In the data rows, zero lies at 4.5, halfway between 4 and 5.
Here are some rows, each followed by its group. Rows of different groups can look alike.
[6 4 4 5 6 5 3 5 6 3 5 4 4 4 2 6 3 5 4 3 4 4 3 5 5 5 6 6 3 6 3 4 4 5 4 3 4 4 4 4 5 6 3 5 4 4 5 4 3 5 5 6 6 5 7 4 5 6 4 5 4 6 3 6] 1
[5 4 4 4 6 3 4 6 5 5 5 4 4 3 4 5 3 4 5 3 5 4 3 5 5 5 6 5 3 6 4 4 4 5 3 4 4 4 4 4 6 5 4 5 5 5 4 5 3 5 6 6 4 5 6 3 5 5 3 5 3 5 3 5] 2
[6 5 3 4 6 3 4 5 4 4 6 4 6 4 3 5 2 3 5 4 6 3 2 4 6 5 6 5 3 6 4 5 3 4 3 5 6 5 3 4 6 6 4 5 5 4 6 6 3 5 7 7 4 5 7 4 4 5 5 7 3 5 3 5] 1
[3 4 4 4 4 6 4 4 5 5 3 5 4 3 4 4 5 5 4 6 5 4 6 4 5 4 3 5 5 3 6 4 4 5 6 4 4 4 6 5 4 4 6 5 4 5 3 4 5 4 3 3 5 4 4 5 5 4 5 4 5 4 6 4] 3
[4 5 3 6 6 6 3 6 5 3 4 3 3 4 5 5 6 7 5 4 4 6 5 7 4 3 6 3 3 4 2 3 6 8 4 4 2 4 5 4 2 4 3 4 5 6 2 2 4 3 4 3 4 5 5 2 6 7 2 4 3 6 5 4] 3
[4 4 5 5 4 6 4 4 5 4 4 5 3 4 5 3 5 5 4 4 5 4 5 6 4 4 3 4 5 3 5 3 6 5 4 4 3 5 5 4 4 4 5 4 4 4 2 4 5 4 4 4 4 5 3 4 5 5 4 4 4 4 5 5] 3
[4 4 3 3 5 5 3 6 5 4 3 4 2 3 3 5 4 6 4 3 6 5 5 4 5 4 4 4 3 4 4 3 5 6 4 5 3 4 3 3 5 6 4 4 5 6 3 3 3 3 5 5 3 5 5 3 6 6 4 5 3 6 4 6] 3
[3 4 5 3 3 4 5 5 5 6 2 6 3 4 3 5 6 4 3 5 4 6 6 3 4 3 3 4 6 3 7 4 5 5 5 5 4 5 6 5 4 2 7 3 4 3 4 5 5 3 3 4 5 5 2 5 5 3 4 3 6 4 7 5] 4
[5 4 4 5 5 5 5 4 5 4 6 4 6 5 4 5 4 4 6 4 5 4 4 5 5 5 5 6 4 4 4 4 5 4 4 5 6 6 4 5 5 6 3 4 4 5 6 5 4 4 5 5 4 4 6 4 4 5 3 7 4 5 4 4] 1
[5 5 4 4 5 4 6 5 5 4 3 4 3 4 3 7 3 5 3 3 5 4 5 5 4 3 4 4 4 5 5 3 5 5 5 4 3 5 4 3 4 6 4 4 5 6 3 4 3 4 4 5 4 4 6 3 6 5 4 4 3 5 4 5] 3
[4 5 5 5 4 6 5 5 6 3 5 4 4 4 4 6 4 4 5 5 5 6 5 4 4 5 5 4 4 5 4 4 4 5 4 5 4 4 5 4 4 4 5 3 5 5 4 4 3 4 5 4 4 4 5 4 5 5 3 4 4 5 5 6] 5
[5 4 5 4 6 3 4 6 5 3 6 5 6 4 5 4 2 4 5 4 5 4 3 4 6 5 6 6 4 6 4 5 4 4 4 4 5 5 3 4 6 6 5 6 5 3 6 5 3 6 7 6 3 5 7 4 5 6 3 6 4 6 3 5] 1
[7 4 3 2 6 3 5 5 4 5 6 5 6 5 4 6 2 3 5 4 6 5 2 3 6 7 6 6 5 6 4 7 4 3 3 5 6 5 3 6 7 6 3 6 4 3 7 6 4 6 7 7 5 4 6 5 3 4 6 7 4 5 3 5] 6
[3 4 5 4 4 5 4 4 4 5 3 6 4 3 5 5 5 5 4 5 5 4 6 4 5 3 2 3 6 3 5 4 3 5 6 4 3 5 6 5 6 3 6 4 5 4 3 4 5 3 3 3 4 5 3 5 5 4 5 3 5 4 6 5] 7
[5 4 4 6 4 5 4 6 4 4 3 5 3 4 4 5 5 5 4 4 5 4 4 5 5 4 4 3 4 4 5 3 5 5 5 5 5 5 4 4 4 5 4 5 5 5 4 3 4 4 5 5 5 6 5 4 5 6 4 5 4 4 4 4] 3
[6 5 4 5 6 4 4 5 6 3 6 4 6 5 5 5 3 4 5 5 4 5 4 4 6 6 6 5 3 6 4 5 3 4 4 4 4 3 4 4 5 6 3 5 4 4 5 4 3 6 6 4 5 4 6 5 4 5 4 6 4 5 3 5] 1
[6 5 4 3 5 3 6 6 3 5 7 5 7 6 5 6 4 3 5 5 4 7 2 3 6 7 6 6 4 6 4 8 4 3 3 7 6 5 3 6 6 5 3 5 4 2 7 7 5 7 6 7 5 3 6 6 3 3 6 6 5 4 3 5] 6
[5 4 4 6 5 5 3 4 5 2 4 3 4 4 5 4 5 5 4 4 4 4 4 6 6 4 5 5 3 5 3 3 5 6 4 3 3 5 5 2 4 5 4 5 4 6 3 3 3 3 5 3 4 6 5 2 6 7 3 5 3 5 4 4] 5
[2 3 7 4 1 6 4 5 5 5 2 5 3 3 6 3 8 5 5 7 4 5 7 3 4 3 1 3 8 1 7 4 5 3 8 6 5 5 7 6 3 1 6 3 5 4 4 5 8 3 2 2 7 4 1 7 4 2 6 1 7 4 8 4] 4
[3 4 4 4 4 6 5 3 4 4 3 4 4 4 6 5 6 6 4 6 5 3 6 5 4 3 4 4 5 4 5 3 6 5 7 5 4 3 5 4 3 3 4 4 5 5 3 4 5 3 3 3 5 4 3 4 5 4 5 3 5 5 5 4] 7
[5 4 4 4 5 4 4 5 4 4 4 4 4 4 4 5 4 5 4 5 4 5 4 5 5 3 5 5 4 5 5 3 6 5 3 5 3 5 4 4 5 4 5 6 4 4 4 4 3 4 5 5 4 5 5 4 5 5 3 5 3 5 4 5] 5
[4 5 5 5 5 3 4 5 5 4 4 6 4 3 4 5 4 5 5 4 4 5 5 5 6 4 5 5 4 5 4 5 5 4 4 5 3 5 3 4 4 5 5 4 5 4 4 4 3 5 5 5 4 6 5 4 4 5 4 4 5 5 4 4] 2
[2 3 6 4 3 7 4 4 4 5 3 6 3 5 4 5 6 5 4 6 3 5 7 4 4 4 2 2 7 2 6 4 4 4 8 4 3 5 6 6 4 2 6 3 4 5 4 4 6 4 2 2 6 4 2 6 4 3 5 3 7 4 7 3] 4
[3 5 5 5 3 6 5 5 4 5 3 5 3 4 5 4 6 4 4 5 5 4 7 5 4 3 3 3 5 3 5 4 5 5 6 5 3 4 4 5 3 3 7 5 4 5 4 3 6 3 2 3 4 5 3 5 6 5 4 3 4 4 6 4] 7
[4 4 5 5 5 6 3 5 5 3 4 4 4 5 4 5 5 6 5 4 4 3 5 5 4 4 5 4 3 4 4 3 6 5 4 3 3 5 7 3 4 4 4 5 5 5 3 2 4 3 4 5 5 4 5 4 6 6 3 5 3 5 5 4] 3
[1 3 9 3 0 5 6 3 4 7 3 5 4 5 5 3 9 4 5 8 3 6 7 2 3 3 0 1 8 2 8 5 3 2 9 6 5 5 7 7 3 1 7 3 5 4 6 5 8 4 1 2 5 3 0 7 3 1 8 1 9 4 9 3] 4
[5 5 4 4 4 4 5 5 5 5 4 5 3 4 5 4 4 5 4 4 4 4 4 5 5 4 4 5 4 5 5 4 5 6 5 4 4 5 4 5 4 5 5 3 5 6 5 5 3 3 4 5 4 4 4 4 6 5 4 3 4 4 5 5] 3
[7 5 3 4 6 4 4 6 5 4 6 5 5 3 3 6 1 3 4 4 5 4 3 4 6 5 6 7 2 5 4 5 4 5 3 3 6 5 3 3 5 7 5 6 5 4 5 5 3 6 7 8 5 5 7 4 5 5 5 7 3 6 3 6] 1
[0 4 8 4 1 5 6 4 4 7 3 5 2 5 5 3 9 4 4 8 1 6 8 3 3 3 1 3 9 0 8 6 3 2 9 7 5 5 6 8 4 0 6 2 5 4 6 6 8 4 1 3 7 3 1 8 4 1 8 2 8 2 9 3] 4
[0 3 9 4 0 6 7 3 4 9 4 6 3 5 6 3 9 4 4 8 3 7 8 1 2 3 1 3 9 0 8 6 3 0 9 7 5 4 7 8 4 0 5 1 5 4 5 6 9 4 1 2 7 3 0 9 4 0 7 0 9 5 9 5] 4
[5 4 4 3 5 4 4 5 5 5 2 5 4 3 4 4 3 4 3 4 4 4 6 4 4 3 3 4 4 4 6 4 5 6 6 5 3 5 3 4 4 4 5 5 5 5 4 4 4 4 4 5 3 6 4 4 6 5 4 4 3 5 5 5] 3
[5 5 4 6 6 5 4 4 4 3 6 4 5 5 5 5 4 5 6 3 4 4 4 6 5 3 6 5 3 5 3 4 5 5 3 2 3 5 5 3 5 6 3 5 4 5 3 3 4 5 5 3 5 5 5 4 5 6 3 5 3 6 4 4] 2
[2 3 6 3 2 6 6 3 4 6 3 5 2 5 4 3 6 5 3 5 3 5 7 3 4 3 2 3 7 3 5 4 6 4 7 4 5 5 6 6 3 2 6 5 4 5 3 4 6 3 2 2 5 4 2 6 5 3 5 2 6 4 6 4] 4
[5 5 3 5 6 5 4 4 5 3 6 3 5 4 4 5 3 5 4 4 5 4 4 5 4 5 6 5 4 5 4 5 4 6 3 4 4 4 4 4 4 6 3 5 5 5 5 4 4 5 6 4 4 5 6 4 5 6 3 5 4 5 3 5] 1
[3 5 5 4 4 4 3 3 5 5 3 6 3 5 3 6 5 5 3 4 5 5 5 5 5 5 3 3 5 3 5 4 6 5 5 5 5 5 6 4 5 4 6 4 5 6 4 3 4 3 4 4 5 4 3 4 5 5 3 4 4 5 5 5] 7
[4 4 4 7 5 6 4 5 5 3 4 4 4 5 5 5 6 6 5 4 6 4 4 6 4 4 5 3 3 4 5 3 6 5 4 4 3 4 5 3 4 4 3 4 4 5 3 3 4 4 4 4 4 6 5 3 5 5 3 4 4 4 4 4] 5
[4 4 4 5 4 5 3 4 4 4 5 4 4 4 5 3 5 5 4 5 3 5 6 5 4 3 4 3 5 4 5 3 5 6 4 4 3 4 5 4 3 4 4 5 5 6 2 3 5 3 4 4 5 4 4 4 5 5 4 4 4 4 5 4] 3
[6 6 5 3 6 3 5 5 5 5 6 5 6 6 2 4 2 3 5 4 4 4 2 4 6 7 6 6 4 6 4 5 3 4 3 6 6 4 2 5 6 6 5 5 5 3 6 5 4 6 6 7 5 4 7 5 4 4 5 6 5 5 3 5] 6
[4 3 5 4 3 5 4 4 5 5 3 6 3 5 5 3 6 6 3 4 5 4 5 5 4 4 3 4 5 3 6 4 5 4 6 5 4 3 6 4 4 3 5 3 5 5 4 4 5 3 2 4 5 4 3 5 5 4 5 3 5 4 6 5] 7
[7 6 6 3 5 2 6 5 3 6 8 7 8 7 5 4 3 1 7 5 5 6 2 2 7 7 7 7 5 7 5 9 2 2 3 7 8 6 2 7 6 7 5 5 3 1 8 8 6 8 7 7 6 3 7 6 1 2 7 7 6 3 3 4] 6
[7 5 4 4 6 2 5 5 5 4 7 5 7 5 4 5 2 3 6 3 4 5 2 4 7 7 7 6 3 7 4 5 3 4 3 5 7 5 3 5 7 8 4 5 4 2 7 6 3 6 7 6 4 3 7 5 3 4 5 7 4 4 3 5] 6
[5 5 3 5 6 6 3 4 5 3 4 5 6 4 5 5 5 6 5 4 4 4 4 5 6 5 5 5 4 5 3 3 4 5 4 3 3 2 5 4 4 5 4 4 3 4 3 3 5 4 4 4 5 5 4 4 5 6 4 5 4 5 4 4] 2
[6 4 3 6 6 5 4 4 4 3 5 4 5 4 5 5 3 5 4 3 5 5 4 4 4 5 6 5 3 6 4 5 5 5 3 4 5 4 4 3 3 7 3 5 4 5 5 4 4 5 6 5 4 5 6 3 5 6 4 5 4 5 3 6] 1
[5 5 4 5 6 5 4 5 4 3 5 4 4 5 5 4 3 5 5 4 3 4 4 6 5 4 5 5 3 6 3 4 5 5 3 4 3 6 4 3 5 6 4 5 5 6 4 4 4 4 5 4 4 4 6 3 5 6 3 5 4 6 3 5] 2
[1 4 9 3 0 4 8 4 3 9 3 5 3 4 6 2 9 3 4 7 3 7 7 0 2 4 1 2 9 0 8 7 3 0 9 7 4 5 7 9 4 0 6 2 4 4 6 8 9 4 1 2 7 3 0 9 3 0 9 0 9 3 9 3] 4
[4 3 4 3 3 4 5 5 6 6 3 5 2 4 4 5 5 4 3 4 6 5 6 4 5 2 2 4 5 4 5 3 4 5 6 5 5 4 5 4 4 3 6 4 5 5 4 4 5 3 3 4 5 5 3 4 5 5 4 3 4 4 5 5] 4
[3 4 5 5 4 5 4 4 4 4 3 5 4 4 4 4 6 5 5 5 4 5 6 5 4 4 3 3 5 3 3 3 5 5 4 5 3 4 6 5 4 3 4 5 5 5 4 4 5 4 3 3 4 5 3 5 6 4 4 4 4 4 5 5] 7
[1 3 7 3 1 5 6 4 5 8 3 6 3 2 3 3 8 4 3 7 4 7 8 1 3 4 1 3 8 2 7 5 4 3 9 7 3 5 6 7 4 2 8 2 6 5 5 6 8 4 1 5 6 4 1 7 4 1 7 1 7 3 8 5] 4
[5 3 4 5 5 4 3 6 5 4 5 3 4 3 4 6 3 5 5 4 4 3 3 5 5 4 5 6 4 5 6 5 5 6 5 4 5 4 4 3 4 6 6 4 6 5 5 5 3 4 5 6 3 5 5 4 5 5 4 5 4 5 4 5] 5
[4 4 4 4 4 4 4 4 5 4 2 5 2 4 4 5 4 5 3 3 5 5 5 5 5 3 4 5 5 4 5 3 5 5 5 5 4 4 4 4 4 5 5 4 5 5 5 4 3 3 3 5 4 4 4 4 6 5 4 3 5 4 5 4] 7
[4 5 3 5 4 6 4 4 4 3 4 4 3 4 5 5 4 6 5 4 5 3 5 5 4 4 5 5 4 5 4 4 5 5 4 5 4 4 5 3 4 5 3 5 4 6 4 4 5 3 4 4 4 5 4 4 5 6 3 5 5 6 5 4] 3
[2 4 4 3 2 4 5 4 5 6 3 7 4 4 3 4 4 4 3 4 4 5 6 5 4 4 2 4 6 3 5 5 5 4 6 5 5 4 5 5 3 4 5 4 4 5 5 4 5 3 3 4 4 5 4 5 5 4 4 3 5 4 6 6] 7
[6 5 3 6 6 4 4 5 5 3 5 3 6 4 4 5 4 5 5 3 5 4 3 5 5 6 6 5 3 7 4 5 5 5 4 3 5 5 3 4 6 7 4 5 3 5 5 4 3 5 6 6 3 5 6 3 4 6 4 6 3 5 3 5] 1
[6 5 6 3 5 3 5 4 3 6 6 5 5 5 4 4 4 3 5 5 4 6 3 3 6 5 6 5 4 6 5 6 3 3 5 5 6 5 4 6 4 5 5 5 4 3 6 6 4 5 5 5 4 5 5 6 3 3 7 5 5 4 4 5] 1
[5 5 4 7 6 5 4 4 4 3 4 3 5 5 5 6 3 6 5 4 6 5 3 5 4 4 5 5 3 6 3 4 5 5 4 3 4 4 4 3 5 5 4 4 4 5 4 3 4 5 5 4 3 5 5 3 5 6 3 6 3 6 3 4] 2
[3 5 5 5 3 6 4 2 5 5 2 5 4 4 4 5 6 5 4 7 4 4 6 5 4 4 2 4 6 3 5 4 5 5 7 5 4 5 6 5 4 4 6 4 4 5 4 4 5 3 3 3 5 5 3 5 5 4 5 2 5 3 6 4] 4
[5 4 5 6 5 3 4 5 4 2 5 3 4 3 4 5 4 5 5 2 5 4 4 5 4 4 5 4 3 4 5 3 5 5 4 4 4 4 4 4 4 6 4 4 4 4 5 5 4 4 5 4 5 5 5 4 5 6 3 6 4 5 4 5] 5
[5 5 4 5 6 6 4 5 5 3 5 3 7 5 4 4 4 5 4 4 4 4 3 5 5 6 7 6 3 6 4 5 5 4 3 3 4 4 4 4 5 7 3 5 5 5 4 4 3 6 6 5 5 4 6 4 4 5 4 6 4 5 3 4] 1
[3 4 4 4 3 5 4 4 4 5 3 5 4 3 4 3 5 5 4 6 4 5 5 4 5 3 2 4 6 4 4 4 5 6 6 5 3 4 6 4 5 4 6 4 5 4 4 3 4 3 3 4 5 5 3 5 5 4 4 4 5 5 6 5] 7
[5 5 5 5 5 5 4 4 5 3 5 4 5 5 5 6 5 5 4 5 5 5 5 6 5 3 5 4 4 5 4 4 6 5 4 4 4 3 5 3 5 5 4 4 5 5 4 3 5 4 5 3 4 5 4 4 5 6 3 4 4 4 5 4] 5
[4 5 6 3 2 4 5 4 6 7 3 6 2 3 2 4 5 4 2 4 4 4 6 4 4 3 2 4 6 4 5 4 4 5 6 6 5 4 5 5 4 3 6 5 4 4 4 5 5 3 2 5 3 4 4 5 5 3 6 2 4 4 7 5] 4
[4 4 4 5 5 3 6 4 5 4 4 5 4 3 4 4 4 6 2 4 4 3 4 6 4 3 4 4 4 4 4 3 5 5 5 4 4 5 4 4 4 5 6 4 5 5 4 3 4 3 4 5 4 6 4 4 5 5 5 5 3 5 5 5] 3
[6 5 4 5 5 4 5 4 4 4 5 4 5 5 4 5 4 5 4 4 5 5 5 4 4 5 4 4 4 5 4 5 4 5 4 4 4 5 3 5 5 5 5 4 4 5 4 5 4 4 5 4 4 5 4 4 5 5 5 4 4 4 4 5] 2
[5 6 3 6 6 6 4 5 5 3 5 3 4 5 5 5 4 6 5 3 4 3 3 7 3 4 5 4 3 6 3 4 5 5 3 4 2 3 5 2 3 5 3 5 4 6 3 3 4 5 5 4 5 5 6 3 6 6 3 6 3 5 4 4] 2
[4 4 4 5 5 5 4 5 5 3 4 4 4 4 6 6 4 6 5 4 4 4 5 6 4 3 5 4 4 3 4 3 5 6 4 4 4 4 4 4 5 5 4 5 5 5 5 4 4 4 4 4 4 5 4 4 6 5 4 4 4 4 5 5] 5
[0 5 9 1 0 4 9 3 2 9 6 5 4 5 8 0 9 0 5 9 1 9 9 0 0 6 0 0 9 0 9 9 1 0 9 9 8 5 6 9 4 0 8 0 5 3 9 9 9 8 0 3 9 0 0 9 0 0 9 0 9 0 9 4] 4
[7 5 4 6 6 4 5 5 5 3 5 5 5 5 4 4 3 4 5 3 4 3 3 4 6 5 7 5 3 7 3 5 5 4 3 4 5 5 4 4 5 7 3 6 5 4 5 4 3 5 7 6 2 6 6 3 5 6 3 7 3 5 2 6] 1
Which 5 groups are nearest to each row below, nearest first, going by the average distance to the group's rows?
[3 4 4 5 4 7 4 4 5 5 2 4 3 4 5 3 6 6 4 6 3 4 7 5 3 4 3 4 6 3 5 4 5 5 7 5 3 4 6 4 4 3 6 4 5 5 3 3 5 3 2 2 4 5 2 4 5 4 4 4 6 4 6 4]: 7 3 5 2 4
Which 4 groups are nearest to each row below, nearest first, going by the average distance to the group's rows?
[4 5 3 5 6 4 4 5 4 5 5 4 4 4 4 5 2 4 4 4 3 4 4 5 5 5 6 6 4 5 5 5 5 5 4 4 5 5 3 4 4 5 4 4 4 6 5 4 4 5 5 5 4 5 5 4 4 6 3 6 4 5 3 4]: 2 1 5 3
[3 4 5 5 3 6 4 4 5 4 2 5 4 4 4 4 6 5 4 5 4 5 6 5 3 4 2 3 6 2 4 4 6 5 7 4 4 4 7 4 3 3 4 3 4 5 2 3 6 3 2 2 4 5 3 5 4 4 4 3 6 4 7 4]: 7 3 5 4
Which 5 groups are nearest to each row below, nearest first, going by the distance to the centre of the group?
[6 4 3 5 6 5 3 4 4 1 6 4 4 5 5 5 2 5 5 4 5 5 3 6 5 4 7 5 3 6 4 4 5 6 3 4 4 4 4 4 5 6 3 6 5 4 5 4 3 5 6 5 4 5 6 3 4 6 4 5 3 5 3 5]: 1 2 5 3 6
Which 4 groups are nearest to each row below, nearest first, going by the distance to the group's nearest row?
[3 4 4 5 4 8 4 4 4 4 4 4 4 4 5 4 5 6 5 6 3 4 6 6 4 3 4 3 5 3 4 3 6 5 4 5 5 5 5 4 4 4 4 5 6 5 4 4 5 3 3 3 4 5 4 4 5 5 4 3 4 5 5 4]: 7 3 5 4
[9 6 7 0 5 1 6 5 4 8 9 8 9 8 6 5 2 0 8 5 5 6 0 0 6 9 8 9 5 7 4 9 2 0 3 6 9 6 2 8 8 7 6 6 3 0 9 9 5 9 8 7 5 1 7 8 0 2 8 7 7 1 2 3]: 6 1 2 5
[4 5 5 4 5 4 4 5 5 4 4 5 4 2 2 5 3 4 3 3 4 5 4 3 5 4 4 5 5 5 4 4 3 5 4 4 4 4 4 4 3 4 5 5 6 6 4 5 4 4 5 5 2 5 4 4 5 5 5 5 4 6 4 5]: 2 3 5 7
[5 4 5 6 5 6 4 6 5 3 3 3 4 4 5 5 5 6 5 4 5 4 5 6 5 4 5 4 4 5 3 4 6 5 4 3 4 6 6 3 3 4 3 5 6 5 3 3 4 3 4 4 4 5 4 3 6 6 3 4 4 6 4 5]: 3 5 2 7
[8 7 9 0 2 0 8 5 1 9 9 9 9 9 9 1 3 0 8 6 6 9 0 0 8 9 7 9 9 7 6 9 0 0 3 9 9 5 0 9 9 4 7 5 3 0 9 9 8 9 8 9 6 0 6 9 0 0 9 7 9 2 3 3]: 6 1 2 4
[3 4 4 6 5 6 4 4 5 4 3 3 4 5 5 5 4 6 6 4 4 5 5 5 4 4 4 4 4 3 4 3 4 6 5 5 3 4 6 4 3 5 5 5 5 6 4 3 4 4 4 4 4 6 4 3 5 5 4 4 4 5 4 4]: 5 3 7 2
[4 4 4 5 5 5 4 6 6 3 4 4 3 4 3 5 4 6 4 4 5 4 5 6 4 3 4 3 3 5 4 5 6 5 4 4 4 4 5 3 5 5 4 4 4 5 4 3 4 3 4 5 5 4 5 3 6 6 3 5 3 6 5 5]: 3 5 2 7
Which 4 groups are nearest to each row below, nearest first, going by the distance to the centre of the group?
[6 5 5 4 6 5 5 5 4 4 6 5 5 5 4 6 3 4 5 4 5 3 3 5 4 6 6 6 4 6 4 5 4 4 3 5 4 5 3 3 5 7 4 4 4 4 5 5 4 6 6 6 4 5 6 5 4 5 5 6 4 4 4 4]: 1 2 5 6
Which 5 groups are nearest to each row below, nearest first, going by the distance to the group's nearest row?
[8 7 6 1 5 2 6 5 3 7 9 7 9 7 6 3 3 0 8 6 5 6 1 1 6 9 7 8 6 6 5 9 2 0 2 6 9 5 3 7 6 6 5 6 3 1 9 9 6 9 8 7 5 2 6 8 1 2 7 8 7 2 2 4]: 6 1 2 5 3
[4 4 4 5 5 6 4 4 4 4 4 4 4 5 4 4 5 5 4 4 6 4 4 6 4 4 4 5 4 3 4 3 5 5 5 4 3 6 5 4 4 5 5 4 4 6 4 4 4 3 4 3 4 5 4 4 5 6 3 4 5 4 5 4]: 3 5 7 2 1
[5 6 2 5 7 6 4 5 5 3 5 5 6 5 6 6 4 6 5 4 5 3 3 7 3 3 6 5 3 5 4 5 4 5 4 3 4 4 4 3 4 6 3 5 5 6 3 3 3 5 6 5 5 5 5 3 5 6 3 5 3 5 3 5]: 2 1 5 3 7
[6 5 4 4 6 4 5 4 4 3 5 4 6 4 5 5 4 5 5 3 4 4 3 5 4 5 6 4 4 5 3 4 3 5 4 5 5 4 5 4 5 6 4 5 4 6 4 5 4 5 6 5 5 5 5 4 5 5 4 5 4 4 4 5]: 1 2 5 3 6
[4 5 4 3 4 4 4 5 5 4 3 3 3 4 4 5 4 5 3 3 5 5 5 5 3 4 4 4 4 4 4 4 5 6 6 4 4 5 6 4 4 4 5 5 4 5 3 4 4 3 4 5 3 5 5 4 6 5 4 4 5 5 4 6]: 7 3 5 2 4
[4 4 4 6 5 6 4 4 5 4 3 4 3 4 5 6 5 6 3 4 4 4 5 6 3 3 4 4 3 4 4 3 5 6 4 3 3 4 5 4 3 4 4 4 5 6 4 3 3 4 4 4 5 5 5 3 6 6 4 3 3 6 4 5]: 5 3 7 2 1
[5 4 5 5 4 4 4 3 5 4 3 6 4 4 3 5 6 4 3 4 5 5 6 5 4 3 3 4 5 3 5 3 6 3 6 4 4 5 5 4 4 4 6 5 5 5 4 4 5 3 4 4 4 6 3 4 6 5 4 3 4 4 5 5]: 7 3 4 5 2
